Each path below is one point turned by a fixed rotation once a step. After each direction that follows a path, write how fast that rotation turns it, in deg/step (0 if it stays still).
Each turn is a multiple of 5 degrees from 10 to 175, or 0.
Each row of a path follows its step; steps can be skipped.
path 1
step 1: -1.89  +0.92  -2.14  -0.01  -0.65  -3.10  +1.51  -0.64  +3.15  -2.98  +1.45  -1.81  -1.61  -2.31  -1.95  +1.83  -1.47  -2.24  +2.07  +0.52  -2.01  -1.24  +2.56  -0.81  -1.38  -0.02  +1.44  -3.94  -1.10  -1.82  -0.26  +1.42  -2.59
step 2: -3.04  -1.20  +1.63  +0.89  +1.50  +0.55  +0.98  +3.68  +2.29  +0.65  +0.68  -1.55  -0.02  +2.10  -1.41  -1.64  -2.34  +0.24  +2.74  +0.95  -0.19  -0.52  +2.95  +0.44  -1.79  +1.12  +2.73  -2.36  -4.89  -0.95  +0.24  +0.36  -2.62
step 3: +1.95  -0.13  -0.43  -1.92  +0.42  -1.60  +3.43  +0.83  +3.23  +1.53  +4.54  -0.16  +2.47  -1.80  -0.88  +0.85  -0.56  +1.88  +2.25  -0.85  -0.53  -0.35  +2.03  -2.44  -0.74  +1.35  +3.07  -1.58  -3.35  +1.18  -1.08  +2.39  +0.06
step 4: -0.14  +1.95  +1.16  -0.70  +1.18  +2.32  +3.00  +0.80  -1.15  +0.90  +1.76  -1.15  -1.84  +1.26  -4.72  +0.39  -2.27  +0.52  +1.63  -0.63  -0.94  -2.01  +0.83  -2.78  -1.42  -0.83  -1.60  -2.00  -4.67  -0.41  -2.17  +2.14  +1.55
step 6: +0.70  +0.39  +0.77  -2.06  +3.55  -1.54  +0.53  +0.07  +0.89  -0.69  +2.51  -1.93  -1.87  +2.20  -1.80  +1.86  +1.24  +0.72  +1.81  +4.65  -0.65  -0.45  +2.17  +0.09  -1.04  -2.17  -2.36  -2.88  -0.69  -1.26  -3.06  +1.95  -2.61
step 7: -2.09  -0.21  -0.36  -2.40  -1.81  -1.53  -0.43  -0.19  -0.91  +0.25  +1.13  +0.49  -0.87  -0.08  -0.11  -0.76  -1.41  +0.30  +1.75  +4.16  -1.72  -0.05  +0.82  -3.56  +0.90  -1.69  +2.99  -5.16  -2.51  -2.29  +0.07  +2.05  -3.26
step 9: +2.17  -2.71  +1.03  -2.33  +0.38  +0.75  +4.02  +1.94  -0.73  +1.83  +2.10  +1.77  +0.07  +0.79  -0.74  +1.16  -2.97  -1.02  +1.93  +0.86  +0.32  -1.13  +1.51  +0.29  +0.11  -0.76  +4.16  -3.77  -2.74  -1.35  -2.13  -1.29  -0.35
step 10: +2.36  +3.21  -0.07  -3.37  -0.23  -0.31  +2.03  +0.87  -0.92  +1.28  +2.49  -3.83  -0.27  +0.87  -1.79  +2.04  +0.21  -1.59  +3.14  -2.96  -1.13  +0.07  +1.29  -2.07  +2.23  -0.48  +1.15  -0.47  -3.79  -1.19  -1.66  -0.40  -1.57
step 11: +0.25  +0.06  +0.30  -0.83  +2.94  +4.49  +1.27  +1.93  +0.73  +1.47  +2.06  -0.22  -1.35  +0.54  -0.20  +0.87  +1.08  -0.33  +1.30  +1.24  -5.00  +0.17  -0.30  -1.92  +1.09  +0.27  -0.83  -3.16  -2.30  -3.94  -2.86  -0.80  -0.30
step 12: -0.07  +2.20  -0.14  -2.49  +2.38  -2.88  +1.48  +1.24  +0.45  +1.23  +1.13  -2.53  -0.21  -1.25  -1.83  +1.84  -0.06  -0.58  +3.79  +2.07  -1.91  +1.29  +0.48  +0.16  +1.98  +1.24  +0.19  -4.24  +2.28  -4.41  -0.34  +2.46  -0.02
+0.95  +0.19  -0.71  +0.18  -0.71  +1.25  +0.03  -0.20  -0.42  +1.33  +1.58  -0.36  +0.28  +0.00  -0.79  -1.30  +0.34  +0.65  +0.05  -1.33  +0.26  -0.66  +0.34  +0.57  +0.03  +1.26  -0.43  +0.35  -0.01  -1.14  -0.84  +0.13  +0.40 => 55
+0.21  +0.52  +0.37  -0.65  +1.13  +0.40  +0.06  +0.40  -0.48  +1.66  -0.55  -0.32  -0.36  -0.98  +0.05  +1.52  +0.03  +0.11  -0.30  -0.34  -0.53  +0.79  -1.81  -0.08  -0.47  +0.76  -0.80  +0.47  -0.93  +0.50  -0.60  +0.91  +0.52 => 55
+0.11  +0.54  +1.01  +0.65  +0.64  +0.20  -0.56  +1.00  -0.01  -0.15  -0.51  -0.74  -1.17  +1.96  -0.52  -0.80  -0.74  +0.50  +0.23  -0.08  +0.50  +0.39  +0.35  +1.06  +1.41  -0.01  -1.12  -0.22  -0.57  +1.00  -0.19  +0.36  +0.30 => 170
+0.95  -1.49  +0.17  -0.58  +1.16  -0.04  -0.02  +0.31  +1.90  +0.19  +0.08  +0.54  +0.85  +0.61  +0.17  +0.85  +0.41  +1.35  -0.30  +0.21  -0.17  +0.07  +0.40  +0.93  +0.08  -0.25  +0.37  -0.17  +1.22  -0.12  -0.88  +0.29  +1.19 => 125
